In the rows, 128 means zero.
Each path below is one point turned by a fixed rotation once a step. After each direction that follows a path, write how fast that rotation turns it, in degrees per step (0 if it stays still).
Each turn is a multiple of 5 degrees from 10 to 175, or 0.
Each row of a path follows its step; steps can be skipped.
Path 1:
step 0: [126 123 123 132 131 123 127 128 136 128 132 126 128 129 122 133 133 124
 125 133 123 123 124 126 110 124 135 127 137 130 126 137 137 140 133 126
 128 130 127 127 129 126 127 130 136 128 127 121 126 127 133 123 119 141
 126 135 125 140 123 127 132]
step 1: [126 133 128 130 133 118 136 134 135 128 123 133 128 133 129 118 130 135
 123 130 128 126 139 129 117 123 137 130 135 117 128 122 133 126 134 132
 125 129 128 121 126 120 131 120 124 139 128 133 130 132 123 128 130 133
 128 127 130 135 118 120 133]
step 2: [121 118 124 127 135 114 121 131 123 123 130 130 128 124 135 125 137 126
 125 125 125 128 126 121 123 135 133 133 130 125 123 132 130 129 129 137
 139 126 123 128 136 126 124 121 129 137 123 134 125 130 127 138 120 125
 127 136 128 133 117 131 120]
step 3: [127 124 124 140 132 124 126 128 130 123 135 129 118 132 124 136 132 126
 130 124 122 127 132 138 120 131 134 132 133 118 125 131 133 134 137 132
 125 135 126 135 130 127 130 134 121 135 133 122 129 139 123 129 113 132
 125 131 121 132 129 122 126]
step 4: [137 131 125 133 129 130 133 135 128 121 131 132 131 132 123 126 127 134
 125 132 134 124 127 137 126 132 132 135 145 124 129 130 126 128 122 137
 138 140 127 122 134 120 126 117 122 133 123 137 124 127 126 128 122 132
 124 128 129 135 123 120 134]
step 5: [124 117 133 126 138 118 117 133 126 124 141 122 124 126 121 132 135 133
 127 127 117 120 123 127 121 124 133 130 132 123 135 127 134 126 123 128
 133 127 129 123 131 123 128 124 124 130 131 129 119 123 134 134 124 135
 119 125 128 127 119 130 127]
step 7: [130 124 126 120 124 122 125 129 141 124 125 134 130 124 130 127 136 132
 126 127 129 124 125 135 128 128 126 127 143 116 128 126 128 138 126 134
 123 129 129 126 134 126 122 123 125 138 122 137 124 119 124 131 118 134
 131 124 134 137 121 129 124]
step 8: [123 131 124 131 132 121 120 141 134 126 139 129 127 124 133 134 134 126
 125 129 125 126 128 119 124 114 137 131 130 127 131 137 129 135 131 133
 131 129 126 123 129 129 129 125 124 129 124 124 121 134 131 127 121 141
 127 124 120 137 127 127 119]
step 9: [125 126 129 130 137 119 129 126 131 126 130 128 121 139 132 122 126 130
 117 129 134 136 134 132 118 128 134 132 130 120 134 124 129 136 128 138
 127 136 123 135 123 133 129 120 126 136 133 135 119 133 132 128 125 134
 127 128 130 136 128 119 135]
Speeds:
[125 128 127 126 128 130 129 127 129 127 128 126 130 127 128 129 130 128
 128 128 127 128 126 130 131 125 130 128 131 128 129 128 126 127 127 127
 128 128 129 129 128 127 127 128 126 127 130 127 129 125 130 130 128 128
 126 127 128 126 129 128 130] : 45
Path 2:
step 0: [114 130 126 132 135 126 139 118 131 125 132 131 128 123 120 142 133 129
 131 134 127 129 132 135 129 128 123 129 125 126 127 118 127 127 133 130
 130 122 134 130 132 122 133 123 126 132 117 129 122 129 137 129 127 116
 129 119 134 133 126 131 119]
step 1: [122 134 123 128 120 128 126 127 124 139 136 121 122 131 127 130 131 132
 122 122 121 112 123 122 130 136 124 125 135 128 146 127 123 128 120 123
 137 134 133 131 132 118 127 128 129 127 130 130 128 125 129 129 131 124
 130 127 134 132 133 123 129]
step 2: [134 127 123 128 122 124 122 122 131 118 128 120 133 131 128 126 132 133
 122 129 124 128 127 129 116 139 124 134 129 127 128 136 137 125 132 136
 124 136 127 135 118 136 128 128 129 130 126 131 135 126 137 127 125 126
 127 125 139 120 139 126 138]
step 3: [118 123 128 132 130 120 120 137 131 130 115 134 135 121 122 126 127 130
 126 129 127 130 128 140 125 124 130 121 130 119 130 125 127 120 138 119
 135 128 131 128 118 131 125 122 126 134 129 141 125 131 129 126 129 135
 133 129 130 126 128 138 134]
step 4: [129 121 124 130 122 128 124 133 127 131 139 133 117 118 128 131 124 128
 133 135 125 123 130 129 130 131 133 136 120 123 123 127 122 130 127 129
 130 130 138 119 124 134 132 126 129 125 136 126 112 120 125 128 144 121
 130 132 128 126 129 129 132]
step 5: [134 133 126 131 123 138 135 115 137 131 128 120 130 138 125 127 125 121
 124 130 127 138 129 128 136 131 136 134 131 124 133 137 120 131 131 129
 129 135 128 123 122 126 135 128 133 131 140 133 122 131 124 126 126 127
 119 119 123 135 129 133 134]
step 7: [120 121 130 129 117 138 130 131 135 130 129 128 126 124 125 134 124 122
 134 130 129 119 126 128 125 134 123 126 128 136 140 125 124 116 124 127
 123 124 129 141 130 123 123 138 128 133 129 131 122 125 141 137 136 134
 131 124 126 124 123 127 123]
step 8: [126 123 127 127 117 130 132 126 127 128 130 130 131 133 130 132 132 128
 117 122 129 125 123 140 135 126 127 124 133 128 125 135 130 130 129 130
 129 135 139 141 131 130 136 129 137 136 119 114 124 123 128 126 129 128
 120 129 133 120 138 124 136]
step 9: [127 131 121 128 134 128 125 132 132 134 126 127 135 126 143 131 131 129
 124 123 132 128 132 130 126 119 122 121 126 120 129 130 129 125 129 125
 127 142 123 124 116 120 128 136 135 125 126 140 137 119 125 117 130 127
 131 124 128 117 129 131 135]
Speeds:
[127 126 128 128 127 125 127 127 125 129 128 129 128 126 129 129 130 127
 130 126 129 127 128 127 128 128 126 127 128 127 129 128 130 128 128 127
 128 127 129 127 130 127 128 129 126 126 130 130 127 126 127 127 128 128
 128 126 127 127 128 132 124] : 120
